128 stands for zero in the data rows.
Here are some points:
[154 143 129 127 116 148 128 130 144 196  63 127 129 131  65 137 126 130
 128 112  81 129   0 102]
[127 200 129 247 204 187 128 130 207 128 184 202 196 131 166 212  92  52
 201 146 187 144 130 190]
[127 112 101 215 126 118 128  58 118 128 135 128 126 131 118 116 126 132
 119 199 115 129 130 112]
[127  97 129 127 112 127 128 130  87 128 134 126 120 185 131 114 126 142
 107 160 113 102  29 122]
[127 115 129 127 107 102 128 130 121 128  87  91  96 168  93 101  64 156
  88 128  88 129 144 105]
[127 130  88 127 113 124 128 108 130 170 102 112 116 131  81 124 126 147
 132  23 105 129 130 106]
[127 110 129 127 100  90 128 142  96 128 118  92 108  47  89 111 126 152
 106 128 116 129 111 119]
[113 155 119 127 161 159 128 114 148 128 175 159 175 122 174 173 210  83
 161 128 178 146 130 152]
[ 72 150 129 127 125 139 128 130 135 128  82 135  96 131  68 126 187 141
 131 128 103  15 130  85]
[127 126 129 127 141 131 122 130 139 119 133 135 153 131 131 135 126 102
 125 128 138 129 100 137]
[192 111 129 127 123  93 239 130 100 128 152 111 130 131 147 107 126 139
 110 128 131  60 140 128]
[127 139 129 127 123 133 128 130 115 128  85 119 128 120  94 110 126 138
 139 128  97 114 130  94]
[127 116 129 127  85 101 128 130 107 128 110 100  91 131  98  85 126 164
 106 115 104 129 130  93]
[127 153 129 200 129 137 128 130 151 128 129 130 119 131  70 133 126 106
 133 128 126  63 130 121]
[127 112 129 127  93  76 139 130 105 157 101  93  95  84 117  96 126 161
  93 128 104 213 130 112]
[127 139 129 127 126 134  87  92 137 128 144 148 144 164 130 134 126 119
 141  75 130 129  41 114]
[127 130 129  97 159 140 124 130 127   0 167 173 159 162 143 156 126 104
 144  91 173 185 130 172]
[127 133 129 127 128 135 128 126 132 158  93 120 102 131  81 128  93 138
 129 228 108 200 130  88]
[167 113 129 212 121 125 132 130 127 128 129 106 139 131 104 109 126 144
 117 128 115  86 130 118]
[127  92 129 120  90  99 220 130 104 128  98 108  97 131 103 108 126 154
 110 128 127 175 130 108]
[107 109 129 127 146 125 120 130 129 131 177 160 145 131 177 145 102 113
 124 219 140  63 130 166]
[127  93 129 127 100 106 128 130  96  23 109  81  96 144 129  95  66 157
  87 185 118 130 130 105]
[127 106 121 127 117 100 128 205 101 100 127 114 132 196 141 110 126 140
 101 128 127 129 130 132]
[127 182  83 122 167 178 128 130 183 188 191 196 205 131 139 188 126  87
 184 166 182   7  66 181]
[127 180 115 127 185 200  69 130 202 199 163 195 193  83 169 202 126  58
 199 128 178  35 182 165]
[141 149 129 177 135 159 128 130 146 175 120 148 154  69 111 145 126 119
 164 128 130 129 130 101]
[127 133 129 127 141 152 153 130 140 128  97 125  90 146 117 125 126 145
  90  61 109 141 130 108]
[ 77 117 129 173  98 110 160 130 114 128 104 102  90  23 108 108 119 168
  93 144  95  77 130  93]
[127  97 194 127  97  85  94 168  93 128 130 103 122 150 132 105 126 159
 107 128 121 129 130 143]
[127 127 129 127 118 124 138 130 130 128  85  94  66  96  81 125 183 147
 115 113  83 129 130  70]
[127  94 129 127  94 110 128 130  95 128  99  93  87 187 118 102 126 155
  85 128 118 129 130  98]
[127 154 129 127 176 148 160 130 154 128 155 147 156 131 168 157 126 104
 152 128 144 129 130 158]
[127  82 129 127 126 100 128 130  76  70 133 120 117 131 153 116 115 139
 119 128 120 129 105 145]
[141 147 142 127 117 144 128 130 126 128 116 133 127   0 100 134 126 136
 134 128 113 214 130 108]
[127  94 110 127 103  95 128  62  86 146 108 120 113  59 129  97 177 146
  94 128 131 129 196 125]
[122 182 129 198 187 187 128 130 179 171 165 188 182 131 150 180  82  77
 180 128 173 215 130 168]
[127 112 129 127  90 113  35 130 106 128 117 118 108 131 125 100 162 154
 113 128 111 129 130 107]
[127 135 129 127 130 120 128 130 104 128 141 141 124 131 144 127 112 124
 130 128 115 129 130 134]
[127 183 129 127 171 177 149 130 153  97 173 178 187 131 159 181 126  72
 180 128 189 129 130 188]
[ 10 196 129 101 178 173 128 130 170 118 161 166 177 131 142 167 126  82
 175 128 175 129 130 179]
[160 176 139 127 163 167 128 130 181 128  99 146 117 131  97 146 128 107
 149 178 139 129 130 113]
[119  99 111 127 113  76 128 130 106 128 103  88  95  65 114 100 126 153
 103 128 105 129 138 111]
10 more points follow, each with its number after it:
[127 183 129 143 195 181 128  20 196 128 194 184 183   0 179 208 126  53
 192 109 211 129 130 183] 0
[157 109 129  57 126 124 128  90 116 116 136 134 132 130 148 134 126 130
 123 128 151 129 130 141] 1
[147 109 129 164 100 122 118 130 126 128  84  89  85 160  92 100 126 148
  99 128 103 129 130  86] 2
[127 141 129 127 128 146 128 130 147 128 116 145 109  30 130 125 126 122
 133 128 123  86 130 108] 3
[166 119 129 127 119 134 195 130 123 125  87 114 104 131  74 105 126 121
 102 110  93 129 101  77] 4
[127 112 129 127 111 103 128 103 108 128 112 111 134 201 114 107  95 143
 114  87 127 129 138 102] 5
[184  89 119 127  95  94 128 130  92 128 120 108 107 215 133  94 126 156
  99 128 102 129  67 122] 6
[127 122 111  35 118 128 128 130 125 128 124 122 124 220 120 120 126 127
 117 128 101 129 130 114] 7
[127 131 129 112 100 131 128 179  97 128  94 108  84 131  78 101 126 166
  97 128 104  66 130  99] 8
[127  94 129 127 108  89 128 130  98  44 124  96 107 131 158  97 126 157
 100 128 116 129 130 109] 9
Which three of these numbered points are nearest to each point below, ignoring the direction in which the first points spread most? Their numbers follow each, nearest first.
[127 136 136 164 111 140 128 130 127 128 101 108  98 131  83 101 126 140
 116 128  84 140 161  86] > 2 4 8
[127 120 129  65  99 105 128  80 102 128 105  89  95 131 116  93 126 151
 103 128  99 129 130 112] > 1 7 5
[127 104 141  89 100  78 128   2  88 128 136 108 125  71 139 103 126 153
  93 108 118 129 130 143] > 0 1 9
[128 121 129 127 130 114 128 130 115 128 144 145 154 138 137 136 126 130
 140 112 124 129   0 132] > 6 4 9
[127 159 129 127 168 151 101  82 168 128 194 183 200  43 210 174  78  83
 169 128 189 129 130 211] > 0 1 3
[127 101 128 127  96 101 128 130  89 128  94  98 101 131 108  90 126 165
 105 108 102 128  29 102] > 6 2 4
[127 165 129 127 153 159 128 130 159   6 179 176 182 167 157 167 126  71
 174 128 172 129 130 188] > 9 1 5
[127 137 129  68 148 153 128  61 143 128 180 156 173 131 155 152 126 108
 156 128 148  12 130 173] > 1 8 9
[127 113 198 127  99 125 128 130 120 128 111 100  98  47  86  99 141 150
 113 128  85 129 137 101] > 3 8 2
[126 151 129 127 144 154 191 110 154 128 126 152 138 131 117 130 126 108
 151 128 132 142 130 114] > 4 2 5
[127 150 129  21 152 165 128 130 161 111 159 163 183  67 175 151 174 105
 166 128 152 229 130 150] > 1 9 7
[ 94 189 126 127 205 189 128 161 186  30 174 207 190 131 182 204 126  47
 193 128 204 129 130 163] > 9 1 2
[169 147 129 127 134 146 166 130 156 211 122 144 128 131 115 140 126 113
 150 128 120 129  35 122] > 4 2 6
[117 103 129 127 130 123 128 130 110 128 137 119 149 200 142 118 126 140
 123 128 133 129 179 125] > 5 2 7
[127 175 223   0 180 191 128 130 227 140 150 175 173 201 127 185 103  66
 188  44 177 129 130 147] > 7 1 5
[127 115  94 127 141 122 128 134 125  40 169 137 151 131 185 130 126 117
 131 255 152 129 130 144] > 9 1 6
[127 173 129  18 184 181 128 130 178 128 203 189 188 185 173 196 126  53
 185 128 210  95 169 182] > 7 1 5
[127 102 129  67 131 103 128 130  94 128 134 100 124 131 148 126 116 142
 111 128 128 129  65 126] > 1 9 6
[140 111 160 127 113  99 128 130 111 128 143 116 118 151 133 103 126 139
 120  75 130 129 130 140] > 5 1 9
[107  89 129 127 117  94  57 227 105 138 148 121 119 228 144 113 126 135
 113 170 124 188 130 134] > 6 7 2
[127  98 129  72 101  84 128  51 102  83 124 105 117 131 127 113 185 144
 106 128 114 129 130 123] > 1 9 7
[127 105 129 127 120 134 207 130 113 128 125 107 120 131 115 119 126 147
 127 128 109 129 130 130] > 4 2 1
[127  91 129 186 116  80 189 130  96 163 154 117 135 131 148 120 126 129
 131  70 148 129 148 158] > 5 9 2
[127 116 129 127 123 123 128 255 110 124 140 108 128 131 101 112 132 144
 114 128 113 129 112 113] > 8 2 9
[127 135 129 127  94 123 128 130 136 128 112 112 102  54  96 101 126 145
 122 166 101 166 130  97] > 3 2 4
[135 138 129 127 130 144 128 130 129 164 162 139 168 131 162 143 126 116
 133  42 150 127 130 151] > 5 1 2
[127 152  92  59 168 162 172 130 154 128 188 155 160 131 194 164  33  96
 165 111 171 129 130 176] > 1 9 7
[127 189 129  72 191 182 128 130 201 128 160 191 178  79 172 194 126  55
 195 128 192  51 130 186] > 3 1 8
[175 102 129 110 116 110 128 130  93 128 134 113 120 131 147 127 126 129
 120 128 157 129 130 154] > 1 9 6
[127 128 129 127 160 155 128  47 139 128 198 158 186 131 191 160 126  91
 170 128 181 108 130 176] > 1 9 5
[127 133 129 127 114 142 107 130 152 128  96 111 111 131  92 109 126 132
 140 128 101 129 131  99] > 2 8 4
[127 133 129 127 156 134 127 130 135 176 165 128 142 203 167 139  89 114
 136 128 147 129 130 172] > 5 6 7
[177 155 129 127 168 148 128 192 182 128 203 179 197 208 174 169 115  74
 179  90 186 129 130 183] > 6 5 7
[127 122  24  61 116 118 128 130 111 128 120 131 126 144 116 127 120 141
 126 128 120 129 130 116] > 7 1 5
[127 119 129  95 126 120 128 130 115 128 139 122 157  89 151 141 126 141
 126 128 156 129 130 156] > 1 9 3
[127 106 154 140 109 104 128 157 103  59 117 101 105 131 133  97 126 164
 105 128 105 129  93 104] > 9 2 8
[173  89 129  75 121  90 128 130  88 111 160  99 115 109 169 111 126 145
 105 128 128 106 130 140] > 1 9 6
[ 22 105 129  60 115 105 128 122 110 145 119 109 106 131 110 105 126 135
 111 128 112 129 130 124] > 7 1 5
[127 104 146  41 101 111 128 130  98 128 105  93  93 131 122  98 126 155
  95 128 112 183 202 107] > 1 7 5
[127 142 129 127 114 143 240  53 145 128  66 117  96  64  54 109 199 146
 115 128  91 129 130  80] > 4 3 0
[133 120 129 111 159 149 128 130 150 128 154 160 153 131 168 151 126  98
 132 128 156 129 130 144] > 1 9 2
[127 108 129 127 107 125 128 130 101 110  80 102  92  45  95  96 126 153
  94 128  98 129   0  88] > 3 4 8
[ 48 108 129 127  92 109 128 130 109 128 103  94  93 131 108  95  39 156
  85 128 102 129 169  96] > 5 2 8
[127  89 206 127  93  95 134 130 113 144 108  91 110  78 123  94 126 159
  96 128 107 129 162 110] > 3 2 1
[172  79 129 127 130  88 128 130  94 188 158 123 135  15 148 120 126 132
 113 128 138 129 130 151] > 3 0 1
[127  86 129 127  91  92 147  81  92 128 109  92 105 131 105 109 126 167
  87 128  99 113 130  98] > 5 1 2
[213 102 129 127  93 113 128  65 135 128 105 120  86  82 103 105 126 157
 103 128  88 129 130  84] > 3 1 2
[202 132 153 180 157 147 128 130 132   0 178 156 150 131 140 146 126 112
 154  64 164 129 130 173] > 9 2 1
[127 105 129 127 142 111 128 130 113 128 168 142 153 197 205 144 126 116
 128 128 158 129 130 162] > 6 9 5
[127 152 129 127 159 141 148 130 127  10 189 167 170 131 143 152 126  78
 158 128 163 129  27 176] > 9 6 1
[128 127   1  28 149 131 172 130 118 128 166 153 164  33 186 141 126 105
 137 197 138 149 130 169] > 1 3 9
[147 118 172 127 128 145 145 130 129 128 119 125  97 131 111 120 126 156
 126 128 101   7 130  93] > 8 3 2
[187 115 129 127 113 128 128 156 125 128 124 115 126 131 112 107  53 130
 116 140 114 129  43 102] > 6 4 2
[127  88 129 152  94  96 128 130  97  74 123  95  94 131 127  93 126 152
 102 128 106 129 130 115] > 9 2 5
[127 108 129  84  96  94 128 130  91 128 113  87 106 136 138  99 126 153
  99 128 105 129 130  98] > 1 9 5
[205 185 235 170 190 195 210 130 183 128 184 189 184 177 172 203 126  60
 195 128 199 129 130 186] > 4 2 6
[127 196 129 127 178 198 128 130 213 203 173 197 182  63 144 201 126  65
 195   0 179 129 118 175] > 3 4 0
[ 90  92  71 127 101  83 105 130  92 128  93  95  89 131 108  95 126 150
  87  71  97 129 130  83] > 5 2 9
[127 139 129 127 136 126 128 130 116 128 138 162 152 131 119 127 134 122
 130 128 134 129  42 125] > 6 4 2
[168  96 118 127 124  97 142 130 109 128 150 118 103 215 153 126 180 130
 115  87 134 129 164 143] > 6 5 1
[112 111  51 188 100 126 128 130 111 156 101  95  96 131 102  89 126 160
 102 128  90 129 130 122] > 2 8 5
[127 104 129 127 110  84 116 130 117 128 137 121 125  82 149 114 155 140
 119 128 122  81 130 120] > 3 9 1
[127 120 129 168 120 129 136 130 131 128 108 117 126 117 109 118 126 129
 123 153 114 172 130 131] > 2 4 9
[127 105 129 127 107  78 128 130  93 128 132  98 116 142 119 107 113 153
 103 128 131 154 130 125] > 5 9 1
[127 128  38 211 138 131 128 130 140  33 141 136 136 131 158 131 126 120
 140 128 134 129 132 130] > 9 2 5
[127  99 147 160 104  99 128 130  99 142 126 111 132  70  87 109  76 146
 114 121 108 129 210 109] > 3 2 8
[127 107 129 127 104 105 128 130 105 128 128 130 122 131 128 107 126 143
 125 102 122 129 163 128] > 5 9 1
[127 120 129 127 122 113 128  73 124 128 139 129 126 137 121 123  64 120
 138 128 139 129 130 160] > 5 1 2
[127 140 129 127 111 134 128 130 138 128 104 114 113 131 119 115 126 132
 123 128 111 129 130 107] > 2 8 4
[127 164 129 127 162 164 128 130 159 112 139 172 159 131  98 157 217 104
 166  12 142 129 130 123] > 4 2 5
[127  77 129 143 103  93 191 130  76  87 102  88  95  42 122  91 126 158
  80   0  98 129 130 106] > 3 0 9
[127 103 129 127 124 105  91 130 110 190 121 127 135 131 149 124 126 128
 125 105 133 129 115 144] > 5 2 1
[127 109 129 125  93 106 128 130 101 128 108 104  83 131 122  96 126 158
  96 128 107  49 130 106] > 8 2 3
[129 159 129 127 162 150 128 130 174  85 181 178 176 131 163 171 126  92
 179 128 165 129 130 167] > 9 1 2
